The same turns and mirrors carry the whole set onto itself, and each row onto the other rows of its family. Which rows share a family with each named row? Give them in list order.
These 40 rows form 5 families of 8 rows each.
vope: [-1.87  2.23  0.38  3.03 -0.71  0.50  0.35 -1.55 -0.10  1.03  0.04  0.38
 -0.06  2.68 -2.96]
Litez: [ 1.61  0.72  0.17  2.14 -1.06  0.71  2.72  1.44  1.99 -0.83  0.97 -2.03
  0.73 -0.61  2.04]
Fotod: [ 1.61  0.73  0.05  3.23 -1.20  1.54  2.46  0.86  2.01 -0.47  1.77 -0.35
  1.97 -0.07  1.81]
nuka: [-0.45  1.24 -0.42  1.50  0.75 -2.20  1.99  2.16  0.66  1.66  0.44 -1.64
  0.61  2.63 -3.87]
mis: [ 0.66  0.78 -0.88  0.80 -0.23 -1.62  0.21 -1.65  0.16 -1.86  1.45 -0.68
  1.95 -1.74  1.65]
nef: [ 3.75  0.25  0.88  2.35 -1.22 -2.51  1.06  2.54 -0.40  0.49  1.28  1.00
  1.33 -0.82 -0.75]
Butab: [ 2.38  0.23  0.31  1.94 -1.12 -3.10 -0.43  0.85 -0.17 -2.40  0.51 -0.50
  1.17 -1.53  0.70]
Fot: [ 3.02 -0.82  0.34  2.18 -2.16 -0.61  0.51  1.94  2.05 -0.39 -0.54 -0.83
  0.85 -0.95  0.66]
Teko: [-2.65  1.63 -0.25  2.25 -0.92 -2.07  0.77 -0.14 -0.61 -0.59 -0.85 -1.04
 -0.05  2.09 -3.70]
Lani: [ 0.56  0.58 -0.03  1.13 -1.08 -3.13  1.21  0.41 -2.02 -2.83  0.89 -0.34
  1.12 -0.59  1.12]
Lem: [ 2.85  0.21  0.69  4.70 -1.12  1.48  1.32  1.10  2.31  0.29  1.34 -0.40
  1.14  0.86 -0.15]
lupo: [ 2.54  0.91 -0.83  2.26 -1.98  0.20  0.80  2.42  3.18  0.37  1.08 -0.93
  1.49 -0.92 -0.34]
sib: [-0.61  1.32  0.34  1.82  2.54 -2.42  1.92  1.53 -0.37  1.64  0.19 -0.41
  1.72  2.92 -1.79]
Fomep: [-1.76  1.21  0.56  0.96  0.33 -0.19  0.63 -2.10 -0.94  0.71  1.04  1.50
  0.20  2.02 -3.04]
kidu: [-0.84  1.70 -0.10  1.95  1.69  0.32  2.69 -0.83 -0.13  2.39  1.54 -0.22
  1.49  2.43 -2.76]
sebeg: [ 0.08  2.14  0.36  1.54 -0.45  0.48  1.02 -2.08 -1.84  1.26  2.10  1.41
  1.32  0.55 -3.23]
Kofug: [ 1.90 -0.49  0.34  2.69 -1.47 -2.97  0.78 -0.23 -0.43 -2.12  0.32 -1.75
  1.72 -1.31  1.06]
Vusu: [-1.30  2.48  0.23  3.53 -0.82  0.71 -0.61 -0.10 -1.36 -0.58 -0.83  0.11
  1.28  1.85 -3.53]
Tatob: [-0.14  2.02  0.41  2.69  1.23 -0.78  1.90 -0.32 -0.22  3.17  0.59  0.82
  0.30  2.15 -3.13]
Ritok: [-1.07  1.66  0.34  1.51  2.37 -0.46  2.56 -0.57  0.55  1.38  1.56 -0.51
 -0.36  2.31 -2.88]
Tun: [-0.68  1.64 -0.52  0.19  1.18 -1.21  3.93  0.31 -0.30  1.65  2.23 -0.63
  0.80  2.27 -1.37]
rol: [-0.29  0.46 -0.20  3.38 -0.98  0.76  1.57 -1.04  0.71 -2.94  0.97 -1.69
  0.91  1.16  1.73]
Fori: [-0.43  1.22 -0.62  1.81  0.74 -1.16  2.08  1.77  0.72  0.55 -0.38 -1.20
 -0.93  1.80 -4.61]
Viga: [ 0.70  1.32 -0.07  2.76 -1.23  0.20  0.91 -0.94 -0.27 -3.14  1.29 -0.88
  1.62 -1.44  1.55]
sud: [ 0.93  1.11  0.78  3.73 -2.58  0.15  1.25 -0.67  0.31 -2.31  1.65 -1.99
  1.83 -0.86  1.23]
nir: [ 0.64  1.11 -1.03  2.51 -0.22  0.81  1.76 -0.38  2.59 -1.29  2.04 -2.29
  1.91 -0.97  1.12]
mabek: [ 3.59 -0.26  0.16  2.25 -1.40 -2.32  1.41  1.53  0.34  0.64  0.21 -0.38
  1.20 -0.25  1.81]
zov: [ 2.55  0.59 -0.71  0.57 -1.97 -2.22 -0.74  1.17  0.73 -0.16  0.62  0.67
  1.50 -1.69  0.26]
Fabag: [ 2.61  1.29  0.68  3.30 -2.49  0.82  1.85  1.01  1.14  0.42  1.57 -0.65
  1.27  0.13  1.91]
rut: [-1.37  2.04 -0.40  1.91 -0.09  0.43 -0.17 -2.40 -1.70  0.48  0.21  0.53
  0.74  1.84 -3.09]
tegag: [ 2.38 -0.39  1.33  1.63 -1.83 -1.59 -0.49 -0.20  0.01 -1.35  0.65  0.13
  1.60 -2.23  0.64]
segop: [ 0.49  0.63 -0.48  2.67 -1.68 -0.43 -1.45 -1.03 -0.11 -0.55 -0.58 -0.52
 -0.09  1.31 -4.66]
pozap: [-1.19  0.90 -0.34  1.21 -1.36 -0.91  0.17  0.25 -0.73 -0.07 -0.91  0.84
 -0.43  1.46 -4.71]
rirub: [-0.83  2.32  0.70  2.45  0.76  0.67  1.23  0.00 -1.34  2.10  0.58  1.69
  2.17  2.50 -1.92]
bodu: [-0.98  1.39 -0.17  1.81  1.04 -3.32  2.44  1.03 -0.67  1.46 -0.32 -0.64
  0.34  1.55 -3.67]
nufe: [-1.18  1.48 -0.05  2.90  0.90 -2.38  0.03  1.49 -0.45 -1.03 -1.26 -2.04
  0.80  2.35 -3.41]
guzam: [ 1.04  1.19  1.27  1.63 -0.68 -0.29  1.67 -0.75  0.03 -1.72  2.10 -1.13
  1.51 -1.94  2.01]
motul: [ 3.32 -0.31  0.44  2.37 -1.11 -1.73  1.07  2.73  2.11  0.23  0.93 -0.01
  1.54 -0.20  0.92]
Peton: [-0.91  1.57 -0.70  1.33 -1.09 -2.03 -0.81  0.57 -0.87 -0.28 -1.02 -0.86
 -0.16  2.11 -4.20]
bidir: [-0.38  0.23 -1.39  1.33 -0.01 -2.11  1.45  1.38  1.45 -0.14 -0.55 -2.60
 -0.68  3.07 -2.81]

Which other rows belong to the same family as mabek? Fomep, Kofug, Ritok, Fori, sud, Fabag, pozap
Which other rows belong to the same family as Tatob? vope, Litez, Fot, Teko, tegag, bodu, guzam
Which other rows belong to the same family as Fotod? nuka, Butab, kidu, Viga, rut, motul, Peton
Which other rows belong to the same family as Lani? nef, Lem, sebeg, Tun, rol, segop, bidir

The same turns and mirrors carry the whole set onto itself, and each row onto the other rows of its family. Which rows share a family with each named row? Give them in list order.
These 40 rows form 5 families of 8 rows each.
Legog: [ 1.44 -1.08 -2.57 -0.90  1.74  1.62  1.14  0.07 -0.19  1.08  2.38 -1.00
 -0.20]
tez: [-0.38  1.31 -0.07 -1.43  2.20  1.32 -2.59  1.14  1.45 -0.96  0.08 -0.55
  0.25]
Daz: [ 1.72  1.44 -0.61 -0.64  1.96  1.17  1.08  1.84  1.66  0.89 -1.26 -1.40
  0.72]
dizag: [ 1.38  0.45 -0.50  2.49 -1.50 -0.49  0.30 -0.81 -0.47  1.71 -1.03 -2.83
  2.07]
Rute: [-2.53 -0.58 -0.87 -0.52  1.92  0.50 -1.73 -1.29 -0.83 -1.24  2.49 -0.34
 -0.38]
galo: [ 0.94  0.16 -0.73  2.67 -1.52 -0.77  0.60 -1.18 -0.78  1.78 -0.62 -2.76
  2.02]
mafaz: [ 1.70 -0.16 -1.74 -1.80  2.15  1.04 -1.62  1.79  0.35  1.32 -0.31 -0.02
  0.00]
Movag: [-0.79  1.70  0.47  0.10  2.06 -0.86 -0.47  1.54  0.39  0.68 -3.00 -0.28
  0.93]
rifa: [ 1.27 -0.67 -1.46  2.30 -1.54 -0.29  0.38 -1.51 -1.16  1.84  0.57 -2.68
  1.73]
radaz: [-0.81  2.84 -1.30  1.97 -0.19 -2.10 -0.27  0.67  0.62 -1.89  0.16 -0.19
  3.19]
koso: [-1.34  1.95  0.73 -0.66  2.23  0.56 -2.16  0.99  1.42 -1.20 -0.96 -0.70
  0.56]
Pez: [ 2.30  0.10 -1.86 -1.17  1.85  1.84  0.84  1.35  1.08  1.08  0.66 -1.20
  0.21]
kir: [-3.59  0.10  0.01  0.28  1.90 -0.29 -1.27 -1.45 -0.92 -1.40  1.52 -0.41
  0.00]
nibo: [-0.38 -1.47 -2.36  0.09  1.50  0.71  1.83 -1.15 -1.29  0.85  2.83 -0.99
 -0.31]
vufo: [ 0.93  0.74 -3.49  0.37 -0.34 -0.50 -1.00  0.30  0.08 -1.32  3.29  0.15
  2.35]
Vobu: [ 1.50  2.36 -2.36  0.51 -0.07 -0.62 -1.24  1.78  1.55 -1.40  0.81 -0.19
  2.92]
nulib: [-1.54  2.01 -1.72  2.25 -0.29 -2.29 -0.06 -0.18 -0.20 -1.96  1.26 -0.06
  3.04]
Zamaf: [ 1.69  1.56 -3.17  0.16 -0.11 -0.30 -1.32  1.25  1.01 -1.34  2.22  0.02
  2.43]
zitu: [ 2.43 -0.32 -1.50  1.71 -1.52  0.34 -0.19 -0.71 -0.43  2.02  0.17 -2.72
  1.73]
giz: [ 0.89 -0.31 -1.01  2.69 -1.56 -0.71  0.45 -1.49 -1.06  1.78  0.04 -2.64
  1.85]
dibe: [-1.13 -0.58 -1.25 -1.34  1.97  1.26 -2.22 -0.51 -0.10 -1.00  2.62 -0.31
 -0.39]
Namat: [-0.92 -1.96 -2.34 -0.70  1.76 -0.05 -0.58 -0.75 -2.09  1.15  2.13  0.15
 -0.42]
leve: [-0.18  0.28 -0.90 -1.74  2.13  1.68 -2.64  0.55  0.79 -0.87  1.54 -0.43
 -0.26]
puz: [-2.62 -1.37 -1.37  0.53  1.69 -1.20  0.16 -1.38 -2.52  0.74  1.29  0.17
 -0.18]
loz: [-3.66  1.08  0.82  0.62  2.01 -0.67 -1.26 -0.85 -0.28 -1.44  0.02 -0.60
  0.39]
suguv: [ 0.93  1.12 -0.53 -1.06  2.31  0.30 -1.11  2.21  0.80  1.03 -2.21 -0.22
  0.53]
selel: [ 0.89 -1.50 -2.49 -1.67  1.93  0.91 -1.22  0.54 -0.91  1.33  1.46  0.13
 -0.45]
lilu: [-1.78  1.71  0.60  1.68  1.79 -0.94  2.57  0.07  0.18  0.36 -1.76 -1.37
  1.07]
fosob: [ 0.10  2.13  0.43  0.68  1.87  0.03  1.84  1.32  1.32  0.59 -2.37 -1.43
  1.07]
Vir: [ 2.41  0.12 -1.16  1.73 -1.44  0.14 -0.14 -0.40 -0.08  1.98 -0.54 -2.80
  1.85]
bik: [-2.67  1.92  1.14  0.21  2.09 -0.35 -1.59  0.18  0.71 -1.45 -1.08 -0.71
  0.63]
rufi: [-2.08 -0.79 -1.34  1.28  1.53 -0.47  2.58 -1.66 -1.62  0.41  1.86 -1.06
  0.20]
Zib: [-1.35  1.15 -2.54  1.88 -0.44 -1.95 -0.14 -0.61 -0.71 -1.81  2.59 -0.04
  2.61]
zolel: [ 0.35  2.99 -1.64  1.29 -0.07 -1.36 -0.83  1.51  1.40 -1.69 -0.02 -0.18
  3.19]
Fomo: [-2.69  0.51 -0.09  2.04  1.57 -1.12  2.87 -1.18 -1.07  0.27 -0.14 -1.25
  0.65]
Niz: [ 2.01 -0.66 -1.60  1.96 -1.54  0.07  0.09 -1.22 -0.91  1.95  0.60 -2.67
  1.66]
tizum: [-3.37 -0.03 -0.26  1.25  1.77 -1.97  0.50 -0.96 -1.93  0.51 -0.62 -0.07
  0.45]
tuve: [ 1.94  0.43 -0.72  2.09 -1.44 -0.12  0.05 -0.47 -0.10  1.86 -1.00 -2.80
  2.11]
pup: [-0.31  0.57 -3.23  1.09 -0.42 -1.17 -0.54 -0.39 -0.52 -1.53  3.35  0.10
  2.24]
pumo: [-2.60  1.24  0.69  1.01  1.92 -1.78  0.22  0.29 -0.84  0.52 -2.38 -0.30
  0.84]

Which other rows belong to the same family as puz? mafaz, Movag, Namat, suguv, selel, tizum, pumo
Which other rows belong to the same family as dibe? tez, Rute, koso, kir, leve, loz, bik
Which other rows belong to the same family as lilu? Legog, Daz, Pez, nibo, fosob, rufi, Fomo
Which other rows belong to the same family as zitu? dizag, galo, rifa, giz, Vir, Niz, tuve

